(in the rows, 128 means zero)
Each path below is one point turned by a fixed rotation once a step. After each direction that follows a path, write how fast that rotation turns it, in degrees a step (0 if it stays still).
Each turn is a multiple of 5 degrees from 10 to 175, or 0.
Each row of a path follows its step; steps can be skipped.
Rotation 1:
step 3: [122 124 124 127 120 125 132 130 136 130 119 132 123 135 136 140 130 132
 121 131 127 129 130 137 124 126 129 133 125 122 122 132 123 125 127 126
 126 133 124 142 129 139 133 126 131 118 126 118 131 129 138 132 133]
step 7: [130 126 126 132 140 115 131 120 126 132 132 134 119 125 124 124 131 131
 134 128 128 129 123 123 125 134 128 140 131 121 124 138 129 134 124 122
 123 127 131 128 128 140 125 123 128 132 126 119 137 128 135 125 134]
step 9: [132 118 118 123 137 113 129 132 131 127 123 123 121 131 128 131 126 129
 123 130 123 126 129 125 135 127 118 134 133 131 130 135 128 119 128 124
 121 126 133 132 136 137 133 124 131 123 122 122 122 118 131 129 134]
step 12: [119 121 126 127 129 114 131 122 123 127 135 130 122 125 130 137 138 133
 126 124 126 130 131 131 132 133 127 138 134 120 121 133 125 125 127 124
 123 137 136 129 125 141 123 129 123 121 127 118 128 129 129 126 135]
step 16: [135 123 123 128 131 119 136 130 127 133 118 127 121 134 130 126 128 131
 124 134 125 137 120 125 120 131 126 141 128 126 130 133 116 132 131 121
 128 124 124 139 136 130 134 127 132 127 128 122 131 126 140 129 130]
step 23: [135 120 123 133 130 122 128 126 134 120 121 132 120 131 127 128 131 130
 123 120 126 126 127 130 131 123 123 132 133 122 127 128 125 127 125 120
 121 124 125 146 125 131 121 119 130 122 129 118 132 132 142 131 134]
step 27: [130 124 124 129 150 125 131 125 138 135 130 128 117 124 125 130 127 132
 127 140 130 128 120 122 131 122 125 137 123 123 128 138 129 125 133 126
 120 131 128 123 132 129 128 128 129 127 122 119 128 123 129 122 134]
step 30: [129 121 126 129 134 116 132 132 132 126 133 134 118 127 138 134 133 128
 120 128 132 139 126 133 135 123 127 135 127 120 129 128 120 134 122 122
 126 134 125 127 130 123 128 127 130 116 125 117 130 130 136 129 130]
[127 129 128 130 129 127 128 128 129 132 130 126 129 127 129 131 130 124
 129 129 128 127 129 131 128 127 127 129 128 129 129 129 126 131 128 127
 130 128 128 129 127 130 129 128 127 127 127 127 128 126 127 132 125] -> 80
[129 126 128 128 128 129 126 128 130 130 127 128 129 129 126 129 128 129
 129 129 130 129 127 129 127 129 127 125 127 128 129 130 131 129 126 126
 126 126 127 130 130 128 132 126 132 129 125 127 127 126 128 128 128] -> 55
[129 126 128 128 131 125 129 125 127 127 131 131 128 126 129 129 130 127
 126 128 128 126 129 128 129 129 127 126 128 128 130 127 131 129 127 129
 127 126 130 125 128 128 129 130 128 128 127 128 128 130 129 129 127] -> 140
[130 128 127 126 128 126 127 131 128 128 125 130 128 128 128 130 125 126
 128 129 127 124 127 128 131 126 128 127 128 129 128 126 127 130 127 127
 128 129 127 129 132 129 129 130 128 129 130 128 129 129 130 129 129] -> 55
